Each named turn below is shown by a few rows before and after it. Which turns, in which order, take the first row of each later pair to the second? The first pair is answered.
Tesez (before -> after):
[  0  13   5  -1  -4  -8   2   2  -1   6  12   9 -11 -15  -1  -6  14  -5
   6  -9  -1   2  -8  21 -13  -6 -18   6   3 -14  20 -12  12 -14  19  -5
  12 -17 -18   8  32 -19  -7   3   7   0] -> [  4  26   2 -12 -15   9  -4   4  -6  18  14 -10  -6 -18 -16 -11  25  -6
  -5 -14 -10  -8 -13  10 -15  -5 -16  -8  -4  -8  12   6   4  -5   7  -5
  -1   6 -13   4   6 -26  -9   2  16   3]
[ -3  18  -8  -5   3   4 -16   9 -14   0   7   0 -12 -10 -10  16   1   0
 -13  -6  -3  -9 -11  14 -15 -12   4  -7   4   8  29  -4  -9  -7  20  -5
  15  -9  -2  -5   3  -3  -4  -4  11  15] -> [  1  18 -12 -11   2  12  -5   9  -7   5  -2 -21 -30  -3 -11   7   0 -10
  -5   1  -2 -16 -13 -12 -22  -8  11  -4  -3  -5  12   5  -6   4  10  -9
   0   7  10  -1 -11 -14  -5  -9   4   4]
[ -3 -12  -3  -4  -4  -9  -3 -13  -5  30  -3  -6  10  21 -28  -5  -4  -7
  -5 -11  -8   4 -31  12 -12 -14 -18  -5  27   5  17 -18   1 -16 -11  -4
   0  -9 -17   7  -3  -5 -13  -4   8   4] -> [ -2 -12  -6  -8  -5  -5   4 -15   0  31  -7 -18  -1  26 -30  -8  -5 -10
   0 -10  -6   0 -31  -2 -16 -13 -13  -2  20  -5   8 -12   6 -10 -16  -7
  -7   1 -12  10 -10 -11 -16  -4   5   0]
[  4  20   2 -22   3 -12 -11   9 -23  13 -13  -6   1  13 -17   3   7 -21
   1 -14   3  -4   1 -10 -15 -20 -31   2  15  20  -8 -16 -14 -23  -9   9
  22 -27  14  -5  -6  -9   3  -5  -3  -6] -> [  6  16   2 -24   5  -9  -7   7 -21  15 -17 -14  -4  15 -15   2   7 -22
   4 -16   2  -6  -1 -20 -15 -18 -26   5  11  14 -13 -14 -12 -20 -11   8
  16 -21  15  -5  -9 -13   4  -8  -4  -8]
Nebud (before -> after):
[  3   7   1 -13 -24  30  -5  -7   2  11  13  -7   8 -16  -5 -11   5   5
  -7  -3 -10   6   0  13  14  19  11 -20 -10   3  -3  25 -13   6 -22  -4
 -19  36 -17  -6 -35  -4  -6 -11  12   1] -> [ -2  12   0  -7 -23  24  -9  -1  -1  11  25   0  20 -22  -6  -5   9  11
 -17 -12 -12   6  -2  32  16  20   0 -23  -4   8  17  22 -10   2 -11  -2
 -11  22 -24  -9 -19   0  -8  -8  15   9]
[  1  -2   6   5  14   5  27  26   4  -1   8 -14 -19   7   9  -9  -2  -4
   4   5   3  -7 -15  -2 -10   9  -6   6 -10 -14   4  -1  19   2   6  -8
  -7  -2   7  -1  24  -6 -15   5  -6   1] -> [  7  11   1 -14   8   8  19  20  -4   5  -7 -25 -18   9  -4 -10   6 -13
   0  -1  -2  -8 -11 -20 -13   0  -2   5 -13 -11 -12   2   8   3  -1  -7
  -9   6  14   0   7 -14 -10   1  -7  -5]
[  3  -3   1   0   5  -6  -3 -19   0  -7 -10   7  11   8  11   5 -17  -8
  14  10  -4   2 -33  22  19  20   1   6   3 -18  14   0 -24  22  -8   3
   7  -7 -14   6   9  -7 -14  -1  -4  19] -> [  7   0  -1  -7  -1  -3  -2 -26  -2  -4 -18  -1   8  13   5   4 -14 -15
  14  12  -6   0 -29   6  14  16   9   8   0 -19   0   4 -32  26 -15   3
   5   7  -5   7  -6 -14 -12  -5  -8  12]
[ -4   5  -6   3 -22   3 -13   1  -9  12   1  16  15  -4 -12   1  10   7
 -13  -1  -2   2  -2  14  10  -6 -19  -5  11   8  12  -4 -10  -5  -9  10
   4 -14   0  -8   3  11  -5  12 -13  -2] -> [ -8 -22   0  21 -11   6   4  -5  12   0   6  24   2   2   8  -3 -11  13
   3  15   8   1  -1  15  13   8  -6   1   5  -5   7  -4   3   6 -11  12
  -7  -3   0  -9   8  13 -13  10 -16  -4]
gep (before -> after):
[  1  18 -18 -11 -13  -6   5 -11  -5  -1  -1 -22  -3  10   1 -11   5 -10
  11   6  13  -6 -22   0   3   1   3   8 -10 -32 -13 -15   0  11  -1   0
  -3 -10   9  11   7   4  -7   4  -3  10] -> [  0  24 -18  -7  -9  -9  -1  -3  -9  -4   8 -14   5   7   2  -7   9  -6
   3  -1   9  -5 -24  10   4  -1  -5   5  -8 -26  -1 -21   5   6   3   0
   4 -25   1   5  17   7  -9   7   0  18]
[ 19  14   9   5   0 -10 -11  20 -19 -13   8  26  -4 -10 -14   3  12  13
 -30 -39  12  18  27  -4   7 -27  -7   9  12  15   7 -12  -3   6  -4  10
  14 -40   1  -7  11  -3 -13   6   7  25] -> [ 36  -9  16   7   3   4  -6  19 -12 -27   2  13 -21   2  -7  -5   6  13
 -23 -21   8   7  29 -34   0 -21  14  -3 -12  10 -20  -4   3  28 -20  15
 -14  -7  13 -19 -21  -2 -17   5   4  20]
[  8   6  13  14  -2 -10   2  -1   1   7  13  -3   4   4   0  -4  -5  -1
   3   0   6  11  18   2   8 -14 -16   9 -13  12  -1 -11  23   3  21   2
 -11   3  33   0  -1   9  -6  12 -19  -7] -> [  8   7   9  12  -6  -8   7  -6   4   9   7  -8   0   8   3  -6  -7  -5
   6   1   9  11  17  -5   7 -12 -14  10 -16   9  -6 -10  20  -1  18   0
 -13   8  35   3  -2   7  -5  11 -21 -10]
[ -2   1  -6   8  11  -6  26  11  -5  12   5 -30 -28  11  13 -10 -14  -5
  11   8  12  -2   5 -12  -8  -9  -4  14  -6 -24   0  -9   8  -8  11 -14
  -9  -9  -4  13  18  -9  -4   7 -11 -14] -> [ -4   6  -5  15  13 -11  21  18 -10   9  13 -20 -19   7   7  -4  -8   0
   2   1   8   0   3   4  -7 -13 -10  10  -3 -16  13 -16  12 -14  20 -11
  -1 -23  -9   8  26  -3  -9  11  -4  -5]
Then:
(2 to 3 turns a pair)
[ -1  11  -1  10   4 -16  16 -10   6  10 -20   1   3   2  27  15  -3  -8
  19  13  -4  24   2   5   1  12   6  13   4 -16  -3  -6 -11  -8 -26   0
 -10  -5 -10  21  20 -15  -1 -10  -6   1] -> [  2  23  -6   1 -10   1  10  -6  -3  18 -19 -17  11  -3  15   9  12  -3
   3  10 -15  14  -1  -1   3  14  10  -8  -1 -11  -8   6 -21   0 -33   2
 -22  14  -9  18  -2 -22  -2 -11   2   3] -> Tesez, Tesez
[ -2  -6  -6  -4 -12  -3 -29   3  -4 -10  -1  21   4  -9  13  16   7  11
 -13  -7   4  -7  24  22  10  13 -18 -10   0  21  -4 -10   1  13   7  -8
  22   9 -21  -5   8  -6  -3 -10  10   9] -> [ -1 -13  -6   6  -5   7 -11  11   8 -12  14   9  -6  -7  20  10   2  12
 -12   2   7 -17  13  20   5  24 -16 -11  -7   6   3  -5  16  22   7 -11
   9  16 -21  -7  13  -9 -12  -8  10  11] -> Tesez, Nebud, Nebud
[  7  10   2 -11  -9 -16 -34  -5 -28 -10 -24  21  31  -2 -15  18   9  -4
 -19 -18 -10  13  13  -4   7 -27  -4  -5  11  32   4 -15 -25 -12   6   4
  18 -24  -6 -16 -18   4   7   2   9   3] -> [ 16 -25  16   6   9 -24 -26  -7 -14 -33 -24  33  11  15   8  20 -10  -2
   3  -6   1  17  20 -14   0 -23   7   7   1  24  -5 -28  -7   1   8   6
   7 -19  -1 -24 -14  18   1   0  -2  -1] -> gep, Tesez, Tesez
[  7  -4  10   0  15  -7   9  17   1  -9   1 -10  -5  -4  12   7  12  -4
  16  -7   2   8   1   7  -8   0  -1  11   9 -24  -2 -10  -2  -6  13  -9
   6  -7   2  -3  11   4 -16 -16 -12  -4] -> [ 11  15   7  -9   3   5  -2  20 -11  -1   2 -21   5  -7  -2   6  24  -4
  -4 -12  -9   2   2   2  -5  -2  -1  -8   8 -10  -8   0 -14  -1   4  -8
   0   9   4 -10 -14  -1 -16 -14  -5   1] -> Nebud, Tesez, Tesez
[  4  16  -3  -5  -3 -18 -11   1  -8   7  -8   0  11   5  -4   7   8  -8
  -9 -12   9  10  -3  -3 -11 -15  -4  11   8  12  -4  -8 -15 -12  -1  -1
   6 -21   3   4   4  -2   3  -5  -6  -5] -> [  4  14  -4  -7  -2 -16  -4   1  -2   5 -15  -6   2   8  -5   5   5 -14
  -2  -7  11   8  -5 -16 -16 -14  -2  14   5   4  -9  -7  -9  -8  -3  -4
   1 -16  10   7   0  -1   4  -9 -10 -10] -> Tesez, Tesez
[ -4   0   1   4  15  -9  -5   3   2   2  16  20  -2 -14   7  18   7   4
 -10   9  13  10   4  10   9  -9 -16   4  -2  10   9  -5  14  17  27   1
  19 -14  -6  -6  28  12 -10  -2 -11  -2] -> [ -7  13  -9 -11  10  -5  13  -2   6  17   6   0 -19 -11   1  11   8 -12
   0  11  16   6  -2  -8   1  -9 -15  16  -7 -10  -2   2  11  16  20  -6
  16  -6   6   8  29  -4  -8  -9 -18 -17] -> Tesez, Tesez, gep
[-20 -34 -17  10  14  33  12  -8   2  -6 -10  -8  -1   1  10   1   7  14
   6  23  -8   1 -10   6 -17  -2   0 -18  -9  -6 -15  14  -6  10 -18  -2
 -25  13 -20 -12  -4   0   2   3  19 -19] -> [-18 -16 -27   2  13  35  21   3   0   4  -9 -20  -8   0   1  -3  18   8
   3  18 -12  -3 -15  -3 -24  -7  -6 -10 -12 -11 -12  15  -4   7 -17  -5
 -22   4 -15  -6   1  -2  -2   2  15 -26] -> Nebud, Nebud, Tesez
[-14  -7   1  22   6  13   9  11   9  -4  16  15  11  -4   4   7   7  23
  -8   7   9 -10  -7  28  -2   5 -14 -15  -5  -7   8  -4  17   2  11  -3
  -1 -15 -10 -20  16   9   4  10   5  20] -> [-16 -26   7  25   8   3   9  -9  17 -17   0  26   0   3  14  11  -7  25
   7  16  20   3   3  21  -3   2  -2  -5  -1  -7  -7 -11   9   4   6  -3
   0 -11  -7 -15  12  16  12   3  -3  12] -> Nebud, Tesez
[-24  25   2  13  10  -2  13   5   0   7  14   1  13  -8 -17  19   2  26
  -9 -11   3  -1  -4  16   0   7  -8 -10  33   0  -6  -8  -5  -6   0   5
   3 -27  -8  13  28  -2 -10  -3   0   7] -> [  0  22   6   1  15  10   9  14  -2  -6   3 -24  -2  13 -26  12   9  18
 -15  -8 -12 -13  -5 -27 -15   0   8 -19   5   2 -34  -2  -4  20 -11   9
 -23  -2  10  -1  -9  -3 -12  -4  -2   5] -> gep, Tesez, Nebud
